[[125 109 130 131 130 108]
 [125 108 154 137 127 109]
 [125 108 150 139 130 109]
 [125 107 154 137 114 109]
 [125 109 130 131 128 109]
 [125 107 154 138 115 108]
 [125 108 154 137 124 108]
 [125 108 139 144 129 108]
 [125 108 153 138 129 109]
 [125 107 154 138 114 108]
 [125 108 136 144 130 109]
 [125 109 136 144 129 108]]
|
[[125 108 154 137 127 109]
 [125 107 154 137 114 109]
 [125 107 154 138 115 108]
 [125 108 139 144 129 108]
 [125 107 154 138 114 108]
 [125 109 136 144 129 108]]

[[154 154 103 153 103 154 102 154 104 101]
 [153 152 103 152 103 153 103 151 105 103]]
|
[[153 152 103 152 103 153 103 151 105 103]]

[[107 150]
 [102 152]]
|
[[102 152]]

[[121 124 123 149 156]
 [131 136 104 150 151]]
|
[[131 136 104 150 151]]

[[142 138 113 143 112 121]
 [148 142 111 143 108 121]
 [142 143 115 139 115 114]
 [144 142 114 147 114 109]
 [144 143 105 144 113 109]
 [150 146 108 148 115 105]
 [148 150 111 146 123 108]]
|
[[148 142 111 143 108 121]
 [144 142 114 147 114 109]
 [150 146 108 148 115 105]]

[[146 150 137 153 150 151 154 108 108 123 146 109 104]
 [142 153 143 149 147 157 151 146 110 136 129 102 105]
 [109 105 103 103 106 101 104 147 151 127 124 147 148]
 [152 147 141 151 152 148 150 111 150 142 154 111 111]
 [113 111 107 105 104 113 103 110 146 107 126 150 147]]
|
[[142 153 143 149 147 157 151 146 110 136 129 102 105]
 [152 147 141 151 152 148 150 111 150 142 154 111 111]]

[[129 130 127 124 121 130 123 129 128 124 118 132 124 133 133 129]
 [131 129 131 126 125 126 127 127 127 127 127 130 131 127 130 128]
 [126 125 129 135 139 126 134 123 130 128 131 118 132 125 124 129]
 [125 122 146 130 129 135 111 126 126 143 133 130 134 134 132 116]
 [136 130 127 121 126 133 125 133 135 117 123 132 134 139 135 128]
 [133 142 125 122 120 125 120 133 128 121 123 131 122 134 148 106]]
|
[[131 129 131 126 125 126 127 127 127 127 127 130 131 127 130 128]
 [125 122 146 130 129 135 111 126 126 143 133 130 134 134 132 116]
 [133 142 125 122 120 125 120 133 128 121 123 131 122 134 148 106]]

[[144 101 124 136 118 151]
 [157 123 141 111 117 137]
 [147 102 122 136 119 150]
 [127 103 113 152 124 145]
 [139 100 119 142 119 149]
 [107 154 134 124 139 107]]
|
[[157 123 141 111 117 137]
 [127 103 113 152 124 145]
 [107 154 134 124 139 107]]
---
[[132 128 146 127 113 137 142 138 147]
 [126 145 136 113 121 129 148 129 137]
 [120 123 145 138 125 124 128 120 151]
 [152 115 123 141 117 150 135 146 117]]
|
[[126 145 136 113 121 129 148 129 137]
 [132 128 146 127 113 137 142 138 147]
 [120 123 145 138 125 124 128 120 151]
 [152 115 123 141 117 150 135 146 117]]

[[128 134 132 136 119 131 112 131 119 126 129 124 127 122 120]
 [137 126 137 120 127 132 118 135 139 123 142 143 144 138 122]
 [134 123 132 114 116 127 122 133 141 125 131 132 130 122 123]
 [144 112 114 141 118 133 121 143 139 122 140 137 136 126 127]
 [139 141 119 136 117 130 136 135 119 116 123 149 143 136 118]]
|
[[139 141 119 136 117 130 136 135 119 116 123 149 143 136 118]
 [128 134 132 136 119 131 112 131 119 126 129 124 127 122 120]
 [137 126 137 120 127 132 118 135 139 123 142 143 144 138 122]
 [134 123 132 114 116 127 122 133 141 125 131 132 130 122 123]
 [144 112 114 141 118 133 121 143 139 122 140 137 136 126 127]]

[[107 112]
 [143 142]]
|
[[143 142]
 [107 112]]

[[124 109 129 137 124 134 109 106 123 122]
 [113 136 135 141 102 132 129 138 118 131]]
|
[[113 136 135 141 102 132 129 138 118 131]
 [124 109 129 137 124 134 109 106 123 122]]

[[110 116 112 122 117 117 112 107 115 113 118 117]
 [107 119 112 145 146 145 113 107 119 116 141 146]]
|
[[107 119 112 145 146 145 113 107 119 116 141 146]
 [110 116 112 122 117 117 112 107 115 113 118 117]]

[[126 104 135 151 113 135]
 [133 119 138 144 128 135]
 [119 142 132 141 130 136]
 [133 128 121 122 123 122]]
|
[[119 142 132 141 130 136]
 [133 128 121 122 123 122]
 [133 119 138 144 128 135]
 [126 104 135 151 113 135]]
---
[[147 139 115 113 142]
 [115 133 145 121 134]
 [125 123 130 106 138]
 [115 126 143 107 133]]
|
[[139 115]
 [133 145]]

[[103 143 127 113 139]
 [158 152 135 144 129]
 [121 146 122 126 117]]
|
[[143 127]
 [152 135]]

[[134 142 148]
 [131 143 135]
 [131 147 151]
 [131 143 147]]
|
[[142 148]
 [143 135]]

[[124 136 122 129]
 [133 149 126 138]
 [138 121 142 132]
 [136 123 134 133]
 [113 155 111 128]]
|
[[136 122]
 [149 126]]

[[133 134 111]
 [130 120 121]
 [128 137 128]
 [132 125 104]]
|
[[134 111]
 [120 121]]

[[154 100 107]
 [108 102 150]
 [157 121 140]]
|
[[100 107]
 [102 150]]
